In the rows, 128 means zero.
One turn moves each row of this set onto another row. After a few examples, where does it send each row asked below?
sabat: [168 118  93  95 135 128 107 162 123 104 153  88 109 125  94 134 116 110
 124 128 123 110 126 105 106 145 112 126 183]
tetiv: [136 118 142  88 134 108 112 100 123 104 141  93 113 138 137  98  96 134
 147 135 108  92  83 166 125 174  96 118 119]
menan: [118 166 126 144 169  93 145 125 131 115 158  88 112 137  94 120  98 135
 116  94 133 164 127 122 117 138 135  95 162]
lat: [153 156 125 132 152 104 146 120 144  95 147  84 110 130 115 112 104 154
 118  91 121 146 109  86 127 138 120  86 139]
bez: [119 152 132 140 164 141 119 158 127 124 126 144 124 126  67 118  87 143
 115 137 104 104 129 111 111 163 119 112 179]
gizu: [118 150 127 146 152 123 152 164 148 110 104 128 121 123  64 120  92 154
 118 152 128 112 132 121 101 150 117 149 142]
gop: [154 176 149 115 148 130 112 111  91 109 152 134 120 137 127 146 119 102
 132 122 132 114  69 154 100 140 134  90 131]
Lurub: [138 142 142 154 168 127 160 160 128 112  99 125 137 120  74 125  99 142
 137 157 109  97 126 137 125 161 116 121 153]
tebil: [130 143 124 154 109 131 140 106 157 100 156 137 137 160 104 110 120  88
 110 168 117 101  91 171 130 155 112 118 142]
lut: [142 117 138 115 134 101 145  89 148  86 166 121 140 122 127 162 134 121
 127 135 149  89 113 155  87 138 128 155 121]
fubu: [128 120 134 113 118  91 120 106 143  89 187 100 134 120 122 141 141 139
 116 136 163 105 110 155  96 160 136 152 117]
mil: [137 156 120 133 142  87 106 132 156  93 148  81 121 131 118  97  98 125
 127  76 139 135 107 111  92 146 108  99 153]
gemud: [139 146 128  98 141 121 161  77 141 106 142 113 132 149 121 103  92 159
 123 140 110 122  97 131 125 118 117 147 101]
bedu: [128 135 128 160 113 120 155  84 140 105 160 145 125 174 111 105 128 114
 118 150 123  97  83 151 120 167 107 123 114]
Gegog: [147 117  90 112 139 125 112 167 112 131 147 120 115 149  80 138  94 109
 119 147 166 116 120 137 115 168  92 128 161]
Mesu: [135 148 133 138 127  76 129 142 131 129 155  91 128 114 103 117  95 154
 136  81 141 125 123 107  92 133  92  90 140]
vefom: [172 116  72 109 129 123 112 156 112  82 153  87 128 138  98 135 110 139
 129 125 118 106 120 111 120 166 104 131 147]
bunek: [128 151 111  97 128 106 150  92 112  98 143  96 122 128 138 108  96 139
 115 125 123 129 138 145 119 104 135 146 110]
zan: [103 120 115 107 145 117 118  90 122  96 126  84 108 153 135 108 108 119
 138 158 114 101 124 159 128 171  97 133 131]
tem: [117 157 120 132 149  73 133 140 130 124 155 105 113 117 109  99  98 136
  98 101  98 139 109 110 122 166 104  79 147]
neb: [129 114 133 119 135  90 136 110 156 102 167 130 136 127 140 154 142 115
 131 142 139  93  99 147  81 151 123 167 127]
rud: [148 151 130 137 173  63 148 140 122 113 164 107 109 134 116 114  98 152
 104  97  96 127 117 106 109 136 116  94 139]
mazu: [146 157 152 101 135 103 120 109 100 105 158 137 114 128 139 139 125  92
 116 116 127 107  69 140  96 131 143 104 111]
bek: [123 150 142 136 147 131 170 161 135 120 132 144 131 130  92 149  81 162
 104 140 110  89 135 129 125 145 112 113 169]
rogov: [118 134 145 116 137 122 148 124  95 123 142 121  90 145 129  90 103 129
 120 147 113  70 122 168 120 110 129 118 155]
doro: [122 145 114 149 110 117 160 100 138 106 162 154 120 159 105 102 134 109
 124 143 117  94  61 145 122 155 117 132 128]
buroz: [ 96 153 148 134 149 122 135 134 138 126 135 138 149 123  67 127  89 155
 107 137 113 112 123 104 118 129 144 113 165]
gafa: [119 144 127 165 103 118 153 104 149  94 166 130 146 185 100 117 109 111
 126 137 112 111  83 156 126 164 123 126 136]
nabi: [150 114  90 119 119 111 117 139 129 118 152 105 129 146  71 147 103 124
 143 133 140 134 131 122 123 147  67 116 171]
mabe: [135 149 124 133 164  96 129 164 141 111 154  98 124 105 105  96 101 145
 110  85 134 134 122  98  97 129 120  99 149]
Feput: [164  97 114 110 132 116 106 174 124  95 134  89 102 147  95 146  88 124
 134 137 134 115 121 131 117 178  95 117 140]
gatid: [121 147 144 157 114 120 154  97 143 102 142 155 128 169 109 106 132 102
 121 152 116 107  75 150 127 160 127 126 133]
bomem: [152 148 164 102 123 122 123 107  88 109 160 136 128 128 121 133 130  95
 125 126 116 104  76 150 109 131 134  97 111]
zasa: [120 151 141 146 143 128 122 135 130 132 117 135 125 132  58 137  85 153
 139 142 114  95 119 105 101 127 101  96 157]
zapo: [132 103 129 129 143  96 135 114 141 106 177 107 142 127 124 166 126 137
 126 145 169  94 105 147  90 140 151 143 119]
muzi: [160 117 141  93 135 124 160 119 124 131 159 131 120 136 137 113  96 136
 125 153 122  75 112 175 120 116 110 140 156]
Sevev: [134 109 121 117 120 103 143 101 144  94 166 121 140 129 129 157 139 116
 123 142 160  87 105 144  98 161 139 164 126]
repi: [154 152 151 103 125 111 121 103 100 118 149 139 124 108 123 131 127  91
 136 127 115 117  70 140 102 143 151 116 114]
negi: [141 184 164 107 151 126 129 102 102 123 161 124 112 134 112 134 116  96
 109 130 126 101  81 136  91 127 144 108 112]
Sego: [134 117  85 127 138 122  73 156 123  94 158  90 102 158  98 139  92 130
 121 133 133 129 127 126 100 157 122 108 156]
lozan: [ 98 154 121 152 143 151 144 178 126 124 127 110 145 128  85 133  84 134
 119 135 137  93 134 141 110 144 129 112 162]
Dubas: [142 112  79 115 147 110 118 162 136 103 152  98 121 138  68 127  88 112
 118 120 135 137 131 119 119 174  95 133 157]

lat goes to Feput
gop goes to zapo
And these:
vefom goes to Lurub
bunek goes to zan
Mesu goes to nabi
tetiv goes to muzi
bez goes to mabe
menan goes to Sego
gizu goes to tem
mazu goes to Sevev
fubu goes to tebil
lut goes to bedu
buroz goes to mil
doro goes to repi

